One turn sends every row of this set to another row. A few are shown first. Where does it send the rows asked after them?
fato: [ -6  11 -11 -24  25  -8   7 -10  -7 -13  -7 -15  -4  17]
Feri: [-14  -3 -17  11   6  -5  16 -13  -1 -23   7  -9  -5  17]
talem: [  5  25   2 -12  -3  -7   0   1 -20 -12  -5  12  -7  15]
Nali: [ -2  14 -24  -2  16  -8  10  14 -19 -15   2  -6  10  18]
tav: [-17  17 -21  19   8 -11  16 -10 -18 -34  -1  -4  -6  15]
Razuv: [-14   1  -4   2  20  -3  -9   1 -23 -18  -4   2   5  10]
sal: [-16  16 -18   6  19   9  23 -12  -5 -12  -2 -15 -13   8]
medig: [  0  17  -2  13   4  -6   2 -32 -25 -15  -1  -3  -4  16]
rusub: [-14  26  -8 -14   8  10   3  -2   2 -22   2   0 -21  16]
Fomo: [ 10   9 -13   7  18 -10 -10   0 -29 -10  -1   4 -21  30]
zapug: [ -2  24   6  -7  13   5  12   5  -6 -27   1 -22 -17  23]
num: [ -6   9   0   5  17  -5   6   0   5  -1  11  -4 -25  19]
Pofov: [-11  22   3   8  -2 -16  15 -11 -18 -13 -15  -1 -10  33]
sir: [-15  25 -11  -4 -12  -1  12  -5  -7 -20   5 -10 -24  12]
burot: [  3  14  -4   9  20   8  -2  -5  -1 -35   4 -17 -16  12]
boliz: [ -6   9  -1  -6  17 -12   1  -6   4  -4  -7   6 -18  32]
Tes: [  7  18 -10  19  21 -21  12  -1 -14  -5 -10   9 -19  17]
luvat: [  1  22   2  25   5  -5  12 -19  -8 -14  -4  -9 -21   8]
Dapu: [ -3   1 -13  10  31 -16  -5 -10 -23 -15  -1   0   3  16]
Kise: [-27  20  -3  -6  10 -12  17  -6 -20 -14  -2  -7 -18  31]
tevip: [ -1  14 -10   0  11   1  -4   4   1 -15  12   6  -5  36]
neron: [-10  28  -8   1  29 -24  -5  -2  -8 -26   1  -8 -12   1]
Marik: [  1  17 -28  10   5 -23   5 -10 -29 -21  -5 -16 -16  25]
sokin: [  9  22 -18  13  18  14  14  -6 -19  -9  -9 -13 -17  12]
Kun: [  2  23  -9   1  17 -11  -7   9 -21 -24 -26 -10 -19  12]
bosol: [ -6  14   2 -16  19 -16   5 -22  -6  -6   2   0 -18   8]
mibe: [  1  24 -15   3  10  -2   0   3 -34 -33 -16 -12  -8  16]
Gel: [-10   3 -13   7  13  -3  21  -9 -13   0 -11 -18 -23  19]
Sil: [ -8  28 -35 -10  11  -4   7 -12  -1 -19   4  -3 -17  11]
Fizok: [ -3  30  -1   1  23 -23   5 -10 -15 -16  -8  -9 -13  40]
kaba: [ -2   6 -21   6   5 -24  -4  -8  -9 -15  -9  -3  -2  -2]
suk: [  1  21 -19  -7  31  -6   6   2 -19 -11  15 -22 -11  16]
sesad: [ -6  24 -15 -15  15  -9 -10  -7 -30 -18  15   4 -13  19]
ner: [ -5  14  10  11   0  -2  -4 -16 -13 -16   0  -2 -32  15]
kug: [ 14  13 -22   3  16 -15 -10 -10  -6 -18  -2  -8 -12  -2]
dilal: [  1  24 -14  15  10 -16  13  -7  -7 -23 -11   0 -38  14]
kisig: [ -2  19 -10  12  11  -5   7  23 -14 -20  -3 -12   3  10]
fek: [ -6  13  -2   2   3   3  15   3 -28  -6  -8  12 -12  23]
varof: [ 11  14 -17  13   3  -4  -2  -7 -17 -23  18 -19  -8  11]
lapap: [  4  36  -6   1  20 -20 -11   4 -15 -31   5  -1 -14  13]

sal moves to luvat
Kise moves to num
Now find these:
fato moves to burot
Fizok moves to tevip
dilal moves to fek
kisig moves to kaba
lapap moves to Nali
Marik moves to Fomo

One turn sends every row of this set to another row. A few are shown first. Where does it send the rows asked after them?
beme: [-13   2   5  -6  -5 -21   8  15  -9 -24 -12  -4  22  -9  12  -8 -10  -1
   9 -14   8  -7 -12  -7  -4   0  -8  -5   1   3   2]
soru: [ -4 -20 -17   9  -9  14   4  -4   1   6   9  -4 -14   7  16  -1   5  -9
   4   1   6   4  -5 -14  -2  -6  -3   8  14  13   4]
vorin: [-23 -18  -4   4   5   1   2   7   5 -11   0  -3  19 -10  -4 -10   5  15
  -5 -14   4   1   5 -14   1   8  23   3  -4  -8   2]
Vomob: [ -6   2   5  25 -13   7  12  -1  14  -1  -3   8   6  -8   4  -2  -5   4
  17   2 -22   1 -14   5   0 -11  -7   0   2  20  -2]
luto: [  0   8  -9   2  -8 -10  -1  -3   4   6 -22   4  -6   1   4 -11  -9  -5
  -3   3   8 -11  -1  20  17   1   3 -10  15 -10   2]
Bimo: [-15  -4   6  -6 -20 -11  -5  17 -23 -10  -2   5  11  14  17  -5  -5  -7
   8 -11  16  -1  -7   4   7  12   4  -1  -8   3   2]
bizo: [-11 -19 -18  20  -1   5  -6  -9  -6  -6  -2  -9 -11 -10   8  -3   2  -5
 -15  -8 -10 -10   0 -11 -18  -1   3   1   5  13   1]
zus: [  0 -12 -16  11  16   8  -8  -5   4  -9   7 -13 -16  -5   0   5  -1  -3
  -1   0 -12   9  -8   4 -15  -5  -3   9   5  11  15]
fus: [ -7  -9  -9   0  -2 -13 -12 -12  15   0 -20   4  -3  15  -1  -5 -15  -5
 -13   9   8 -17  -2   6   9  -1  -6  -1   0   0  11]
Dovas: [  0  15  -7  -3  -1  -9  -5   3 -15  -3  -5 -12 -14  -5   4   7  13  -6
   9  -2  14  -1  14 -10 -15   6 -13  -6  -5  18   9]
zozud: [ -2  -7   4 -10  -1 -14   2 -12 -15  -6 -10   1  -7   3   8   4   2 -14
  21   9  -4  10  -7   4 -14   9 -10  -8  -9  19  13]
nok: [-22  -1  10   2   5   1   4   2  -6  -1  -2 -11  22  -1 -15   5   9  13
  31  -7   4   4   4  -2   3   4   4   3 -12  -2   4]
tad: [  8   4   7  13  -9   1  -8  10  10  -5  -4  14   3  -8   2 -12  -6   5
  -6  -2 -16  18 -16  21  -6   1   1  15   3  16   4]
soti: [  8  10   8  17  -4  -1  -7   8   3   1   0  11   8  -9 -22   5   0  10
  -2   1  -4   6  -7  22  -7  -2  14   6 -20   2   4]
dof: [  2  13   1  14 -14   2   8  11  -3   5   1  11  -3 -13 -19  -4   0  12
  -9  -2   3  10  16   8   0  12  14   0 -11  -4  -4]
Leza: [  1  12  19   1  -9  -8  11   1 -18   8  -7   9   6 -10 -13   5  -1   5
  19   4  -6  10  -4  18  -4   3  -6  -6 -15   6  -4]
Vopur: [  5  -3  -1   3  14  -8 -19  -1 -15  -7   6 -14  -7  -2  -2  10   6 -13
  -2   8   1  11   0  13 -17   2   2  -6 -15  10   9]
Nobi: [ -8  -4   6 -15   6 -13  -9   2  11   8 -11  -7  -5   9   3  -6   1  10
  -6   1  12  -1   9   8  17   6   2 -14  12  -8   1]
maza: [-11 -11  -1  -6   9  -9 -18 -16  -1  14 -21   4   0   5  -3  -5   0   6
 -17   4  10 -14   1   8   7   3  -4   0  -3  -1  -1]
luvuf: [ -4   8 -16  12  -2   2  -3  -1   2  -4  -3 -16 -12  -4   4   7  12  -2
   8  -5   7  -8   9 -19 -15  -5 -13   3   6  21  10]
fifi: [ -9  -7   4   4  -4 -10 -11   0  23   6  -7 -16   4  16  -2  -2  -2   4
  -7   8  13  -6   6   1  14 -11   3  -9  13  -7   0]
zopi: [-24 -16  -8  11 -10  11   4   8  -3   1   2   0  11   5  -1   1  -2  14
  11 -22   9 -15 -10  -9   6  -4   8  15   2  -5   2]
dit: [ 11   5   5   5 -14  -8  14   4  21  -2  -8  22   7 -12   3 -10   1   6
  -3   9   3  10  -7 -11  -7  -8  -7   4  -4  20   1]
Kog: [-16  -6  10  -1 -12 -11   3   7   9 -17  -7  -5  11  10  17  -5   2   0
  29  -7  -9   8 -12  -2   0   3  -2  -2   6  17  14]
gid: [  0  -5  -7  -4  -4  -1   0  -1 -24   8   9   1 -11   4   2  11  12 -12
   7   6  22   3   7  -2   0   6  10 -13 -16   2   3]
fad: [-18  -2   0   4   4  -9   9  10  -5 -16  -8  -8  26 -16  -2  -2  -4  11
   9 -17   8 -17  -9 -14  -4 -10  -1  -1  -2  -5  -3]
viv: [ -8  -6   6  -4   2 -14 -13  13  -8 -20  -4 -11  23   1  13 -11   4  -6
  10  -8   3  17 -14  14  -3   5  14   5   5   1   9]
roni: [ -1  -5 -12   1  -5 -12  -1  -2 -26 -10  -2  -9 -12  -2  -7   4  -9 -17
 -10   3   6   1  10   2 -19  13   0  -5 -11  -1   7]
Ripo: [  7   1   7  19 -34  -5   0  11  12   1  -3   8  -3  -2   6 -10   1   2
 -13  -3  -7  10  -1   4 -12  -1  10   3   9  17  -4]
zuga: [-12  -8  -8   8  10  -1  -4  10   5 -15   0 -12  19  -5 -10   0   3   7
  16 -14   3   3 -12   5  -2  -3  23  10   1 -12  15]
Mebig: [ -9 -18   7  -7 -18 -25   0  13  -1 -20  -6  -5  17   8   6 -11  -6  -7
  -3  -4   9  11  -4  -6 -10   8  16   1   1  -2   9]
dovov: [ -3  -8   8   7  -7   7  10   6  -4  15  11  18  -2  -5 -15  11  -5  16
  -4  -1   7  -5  -5   1   4  -6   7  -4 -21  -4  -8]
ziki: [ -5   2  -3  13  -8  -5 -10  -9   1  18 -20  -6   7  -1  -2  -7   2  -1
  -8   4  10 -15   0  15  11 -12   5  -4  13  -8 -11]
doluk: [-15 -11 -11  16  13  13   3 -18   1   1   0  -7   4  -7  -7   8   7  -1
  19   7  -9  -2  -1 -11  -6  -6  -6   4 -11  14   6]
zev: [  2 -10  11   4 -23  -1   7  11   1   0   8  18  -2   6  16  -8 -15  -2
 -11   5  -1  10 -13   2   4  -2 -11   0  -1  16  -7]
Foge: [  9  10   9   1  -4  -7  11   2   8   7  -7  21  10 -19 -12  -2   8  13
  -2   7  11   6   1  -8  -6  -4   0  -1 -19  11  -4]

doluk moves to Vomob
gid moves to dovov
Now find these:
dof moves to vorin
fifi moves to fus
tad moves to viv
Foge moves to fad

